128 stands for zero in the data rows.
Each row has a hidden score. How much does it go up from the first row of each pair to the second? 8 means little or no change, 16 a big rise and 0 a big fall.
[ 91 146 193 133 162 144 163  78]
[139 151 165 105 135 168 150 119] -> 11
[ 99 126 101 125  84  81  77  96]
[ 82 129 191  96 149 162 173 138] -> 1
[139 114  61 141 116 175  96 132]
[116 139 141 155 149  96 150 107] -> 4
[121 119 165 100 122 144 142 127]
[135 104  78 109 116 169  94 128] -> 9
[180  95 131 152 180  62 114 224]
[134 146 138 124 129 169 166 119] -> 14
[108 153 176 123 158  96 172 115]
[105 169 185 111 156  93 158  97] -> 8
[145  88 122 166 108 184 117 109]
[172 109  98 142 101 167 101 141] -> 9
[101 114  81 155 123 108  61 144]
[122 123 141 110  96 115 149 121] -> 11
[114 144 134 139 127 146 116 128]
[162 140 115 124 163 159 139 175] -> 4
[178 179 117 134 199 142 113 168]
[114 185 181 141 138 108 164 114] -> 15
[147 124 142 102 163 109 159 154]
[113 107 120 130 142  96 132 131] -> 10
[150 117 136 126 113 138 108 138]
[134 148 102 140  98 121 130 142] -> 10
[ 99 122  89 142  86 149  92  84]
[100 132 132 128 114 127 121  93] -> 5
[ 60  93  71 183  78 132  84  72]
[ 94 126 188  36  30 189 183  21] -> 13
[139 116 162 152  86 154  88 116]
[142 114  70 160 114 114 101 163] -> 5
[127 141 130 142 130 101 125 132]
[115 112 150 117  68 117 146  60] -> 15
[139 165 184  82 153  93 172  97]
[139 139 125 107 102 129 117 146] -> 14
[125 117  78 115  91  80  64  99]
[ 88 107  81 196  86 145  94 120] -> 9
[111  99  99 127  93 154  92 219]
[157 173 131  88 119 141 143  98] -> 5
[133 173  97 126  83 138 115 138]
[108 152 162 148 136 122 177 137] -> 2
[ 92 114 136 128 112 135  83 119]
[ 85 157 150 111 178  92 165  69] -> 1
[143 129 115 171 131 138 145 119]
[112  89  92 156 103 116 134 149] -> 11
[135 112 105 167 101 126 117 100]
[121 132  69 162 135 178  89 187] -> 4
[117 142 159 105  79 135 123 110]
[210 122 110 196 194 112  97 216] -> 0
[159 125  66 160 118 112  87 141]
[140 138 161 153 115 159 114 157] -> 8
[160 147  89 123 166 101 159 142]
[157 153 119 109 160 147  87 178] -> 9
[194 151  95 172 248 124 151 208]
[134 145 154  93 158  90 140 129] -> 16
[150 149 150  53 141  90 103 108]
[ 76  90 107 115  88 124 136  76] -> 14
[185 100 121 140 143 129 124 157]
[108 148 185 133 135  85 163  86] -> 9
[102  67 115 155 125 178 115 113]
[ 88 128 115 117 114 127 117 132] -> 9
[133 151 141 115 151 146 141 114]
[121 142 139 160 121 159 137  96] -> 11
[102 134 140 137 118 100 132 114]
[134 140 172 120 188 153 167 126] -> 0
[134  73  51 152 109 162  98 137]
[170 120 131 165 185 135 128 175] -> 0
[111 185 141 123 137 138 132 111]
[ 98  89 159 144 139 110 167 125] -> 8
[ 58 193 183  82 156  78 159  81]
[165 145  98 119 128 127 114 100] -> 11
[148 140 165 126 161 142 134 169]
[121 145 153 108 149 155 141  77] -> 9
[106 114 175  98 183 145 142 125]
[162 109 119 126 165 166  89 146] -> 10
[121 100 106 110 104 124 124 147]
[138 112  79 160 109 115  93 155] -> 7
[187 112 188 147 152 101 148 159]
[112 107 147  94 135 141 121 121] -> 10
[ 43 138 171 100 116 153 149  64]
[141 128  92 128 108 102 128 169] -> 9
[123 129 118  99  43 108  84 107]
[110 129 109 115  74  83  68 129] -> 5
[120 144 166  91 118 153 174 146]
[119  85  73 174 121 184  65 188] -> 8
[220 111 149 133 164 114 144 139]
[143 151 125 117 108 104 138 114] -> 14
[165 106 124 121 126 149 146 111]
[ 80  89 171  66 122 186 126  84] -> 8
[ 45  90  66 140   0  82  22  69]
[151 142 142 127 147 124 139 117] -> 0
[151 113 127 148 153 117 166 163]
[132  77  81  91  84 150 101 126] -> 16
[181 176 135 103 124 107 153 104]
[158 107  98 134 131  94 113 172] -> 7
[ 98 150 109  72 127  72 144 101]
[105 144 141 118 122 115 152 130] -> 9
[128 106 138 120 136 116 134 136]
[102  75 134 121 155 181 195  86] -> 6
[153 114 107 148  99 127  63 173]
[117 165 163 127 131 140 130 106] -> 4
[135 146 128 122 148 113 130 152]
[130  89 111 112 128  85 153 141] -> 10
[147 104 119 129 127 171 115 122]
[171 105 119 145 138 151 122 145] -> 7
[142 171 162  91 156  85 179 119]
[139 142 138 154 120 129 147 134] -> 12
[120 103 125 112 118 123 160  84]
[114 112  93 136 103 127 126  76] -> 10
[141 154 129 140 102 111 113 118]
[156 149 143 150 143 128 140 171] -> 3
[130 106 155 119 111 173  85 133]
[129 108  90 122  88 185  93 129] -> 11
[ 95 168 167 108 130  97 142 107]
[127 156 106 134 144 129 127 141] -> 6
[151 165 117 131 158 159 137 121]
[157  66  90 124  92 166  90 106] -> 15
[ 75 105 127 105 150 166  91 145]
[110 103 112 163 122 152 113 134] -> 11
[107  67  99 156  97 140 120 142]
[151  88 130 156 153 119 103 149] -> 2
[143 158 113 106 120 110 174  97]
[ 94 140 154  64 150 155 190  96] -> 5
[148 125  66 139 103  75  77 148]
[141  93 127 104 146  72 130 114] -> 3
[158 161 177 159 173 139 176 150]
[101  88  82 127 132 159 101 162] -> 13
[125  81 107 181 120 179 106 135]
[126 172 157 122 157 153 182 138] -> 4
[223 121 129 142 213 123 123 219]
[116 130 153 143 150  71 143 111] -> 15
[104 119 120 123  96 152 106 146]
[159 109 127 165 153  83 104 221] -> 2
[ 80 206 216  68 159  42 229 102]
[109  66 116 120  94 149  83 148] -> 15
[156  25  90 164  81 182  70 200]
[114 121 131 176 116  87 132 127] -> 4
[109 128 162 121 137 146 160 162]
[138 134 118 166 114  88 130 122] -> 11
[143 167 166 156 138  99 148 113]
[ 93 168 154 103  20 159 131  29] -> 16
[ 86 179 165 123 132 123 172 115]
[147  37  74 158  99 165 104 185] -> 12
[ 85 164 129 129  93 139 138 126]
[107 156 166 111 157  71 160 103] -> 1
[101 108 135 102 118 154 170 150]
[115 167 160  94 151  84 149  74] -> 4
[128 128 136  85 144 136 121 132]
[129 115 145 120 131 122 146 136] -> 9
[ 52 122 119  87  61 120  97  51]
[106 140  69 165  47 116  87  75] -> 10
[112 174 167  89 122  77 171 109]
[149 113 143 105 202 132 190 161] -> 0
[100 123  83 144 100 114 102 149]
[108 177 138 130 150  97 157  85] -> 2
[131 166 157 165 152 191 182 104]
[ 71 145 153 148 136 139 137 151] -> 10
[128  67  93 143 101 151  58 184]
[101 134 138 122 116 158 138  85] -> 6
[ 98 161 138 117  76 116 103 105]
[136 111 134 110 109 105 127 103] -> 4
[165 140 134 128 142  91 179 112]
[137 171 147 135 123 107 145 168] -> 10
[121 120 159 140 121 116 161 115]
[140  81  81 139 123 160  73 151] -> 8
[ 86  94 113 117 105 129 126 121]
[129 114 128  85 142 147 137 121] -> 4
[ 91  62  86 137 110  71  72 138]
[143 132 164 160 166  55 162 109] -> 2
[105 109 131 157 130 127 112 106]
[114 107 109 181 138  54  96 131] -> 7
[105 157 131 135 108 142 165 156]
[ 82 201 171  75 156  51 173  93] -> 3
[111 130 138 124 136 105 165 136]
[ 46  99 113 101  65 136 141  95] -> 16
[118  60  85 143 102 188  96 106]
[109 123  87 127 119 166 113 158] -> 6
[148 112 139 129 126 164 127 164]
[208  86 107 169 165 124  97 171] -> 4
[161 163 114 106  93 170 181 114]
[101 176 145 113 151 141 111 126] -> 2
[108 115 125  83 118 179 128 118]
[148 156 148 131 120 149 123 149] -> 8
[ 93 128 126 106 179 112 153 121]
[ 83 163 163  76  72 145 173  57] -> 16
[143 128 101 120 122 114 125 115]
[ 83 110 180 138 148 122 142 169] -> 5
[115 140 148 113 127 120 162 124]
[151 161 135 136 196 115 106 147] -> 0
[ 85 194 215  97 141  96 168 132]
[107 120 142 102 127 110 160  71] -> 10
[125 158 126 149 134  94 159 124]
[116 162 187 131 128  95 120 126] -> 9
[124 128 146 144 113 134 115 109]
[154 127 192 107 165 106 158  88] -> 2
[ 92 190 166 106 182  91 158  76]
[143 140 128 100 147  96 188  78] -> 12
[105 160  82 156 150 146 148 145]
[133 150 114  83 138  96 120 119] -> 9
[105 107 151 135 160 148 158 137]
[126 110  80 175 157  81  66 147] -> 8
[144 186 147 117 135  99 166 126]
[125 144 136 112 192 143 185 153] -> 2
[136 127  90  71 108 136 118 135]
[164 134 120 130 160 133 147 136] -> 2
[128 162 144  88 137 153 151 138]
[127 126 106 118 159 136 137 125] -> 6
